array([ 19,  12,  56, -43, -22, -72,  42]) -> 42

array([[ 50,  47,  37,  37, -31,  15,  77],
       [-12,  77,   6,  12, -14,  27, -52],
       [-29,  46,  21, -10,  17, -12, -34]]) -> -34

array([ 65, -13, -26,  45,  11]) -> 11

array([  3, -36,  69, -85,  36,  53]) -> 53

array([  9,  33, -86,  80]) -> 80

array([ 11,  75,  -8, -40, -35]) -> -35

array([-72, -27, -24,  62,  -5, -30]) -> -30
---
5  5  7  4
8  3  4  3
4  2  2  3
gives 2

382  140  475  517  395  795
173  260  114  515  654   45
163  354  135  209  374  344
gives 135

8  2  5  5  6  8  4
8  4  7  8  4  7  5
8  3  6  7  5  7  4
gives 6

4  2  2  4  3
2  3  4  2  2
5  3  6  7  5
gives 6

8  2  4  5  1  3  5
9  2  4  5  2  3  5
2  3  3  5  1  6  5
gives 3

 28   22   29  -24   28   28
-11  -13  -13   27  -12   28
 21   21   25   32   24  -25
gives 25
---
[[ 0.000  0.083 -0.042 -0.096 -0.134 -0.031 -0.199]
 [ 0.061  0.072 -0.175  0.004 -0.159  0.134 -0.047]]
-0.042

[[  4.7  -1.5  -2.2   0.7 -17.9  10.0  -3.8]
 [  2.2   0.9  -8.9   2.4 -19.6  11.4  -1.0]
 [-19.3  -0.4 -17.0  -3.6 -15.0  15.3  15.3]]
-8.9

[[ 0.019 -0.239  0.155  0.565]
 [-1.880 -1.862 -1.877  1.170]
 [ 0.718  0.614  0.252 -1.305]]
-1.877

[[-0.19  0.20 -1.91 -0.44  0.33]
 [-0.30 -0.05 -0.75  1.77 -1.39]]
-1.91

[[ -8.42  21.73   8.95 -18.25   7.01]
 [ 17.86 -13.02  18.04   1.57  15.69]]
8.95

[[  6.64   0.49  -9.90 -18.47 -18.70 -16.84  -6.27]
 [  7.30 -11.51 -14.37  -8.22  -6.35 -19.89   7.88]
 [ -9.84  -0.07  -6.41  -5.49 -18.47 -24.68  13.05]]
-14.37
---
[[ 69   1  25 -30]
 [-16 -18 -23 -40]
 [ 72  -3  76  20]] out -30

[[  1 -32 -30  -2  72 -36 -27]
 [-49   2   2 -34 -46  18  38]
 [ 11 -18 -17  10  62 -24 -13]] out -27

[[  5  -4   2  10  58]
 [  1 -14 -40  42  77]
 [ 10  13   5  16  21]] out 58

[[ -8  -7  28  70  64]
 [-10 -27 -35  -7  30]
 [-20 -13  37  -4  -5]] out 64

[[  4   8  18 -16  -9]
 [ -7 -38  -1   1 -21]
 [ 36 -63   4  22  -3]] out -9

[[ 12  14  -9  -8]
 [  7   6   3   7]
 [ -8 -27  52  77]] out -8
---
[[  8  -1   0  -2   4]
 [-31 -32  73  71 -53]
 [-20  28  13  -8   3]] result: 73, 73

[[ 43 -25  -3  -1  14]
 [-23  36 -29 -34   5]
 [-40 -11  61  63 -34]] result: -29, 63

[33 84 28  6 39 43 15] result: 6, 84

[19 22 26 70 35] result: 26, 70

[[-14 -55 -35  71  11 -35  -7]
 [ -7 -37 -30 -78 -14  36 -26]
 [ 32 -13  10  46  25   2  -4]] result: -78, 71

[[-61 -34  -8  13  27]
 [ -3 -16 -26 -34 -45]
 [-31 -24  -7  -6  -7]] result: -26, 27
---
[[78 47 34 61 25 88 35]
 [50 83 59 38 24 64 94]
 [81 52 20 49 33 66 88]]
78, 88

[[4 7 5 6 2]
 [7 4 4 1 7]
 [3 6 5 6 4]]
4, 4

[[ 682 -332  420  518 -141 -306  -10]
 [-963  518  696  586  340  -41  672]
 [ 489  215  685  495  253   -5  253]]
682, 253

[5017 3210 3606 8707 3574 7103]
5017, 7103

[2 8 6 3 6 6 4]
2, 4

[ 907  -57 -798  264]
907, 264

[[146 104 159 142 116 152 114]
 [140  82 154 194 194 122  31]]
146, 31
---
[39, -30, 79, 55] result: 39
[[-70, 26, -44, 11, -19, -68, 16], [-9, -79, 26, 38, 29, -43, -54], [-9, 86, 36, 61, 39, 24, 16]] result: 39
[40, -2, 33, -35, 68, -15, 30] result: 33
[-32, -15, -65, -72] result: -65
[-3, -32, -36, -12, 3, -65, -33] result: -12
[-11, -38, 43, 68] result: -11
[65, -9, 67, -11, -28, 39] result: 39
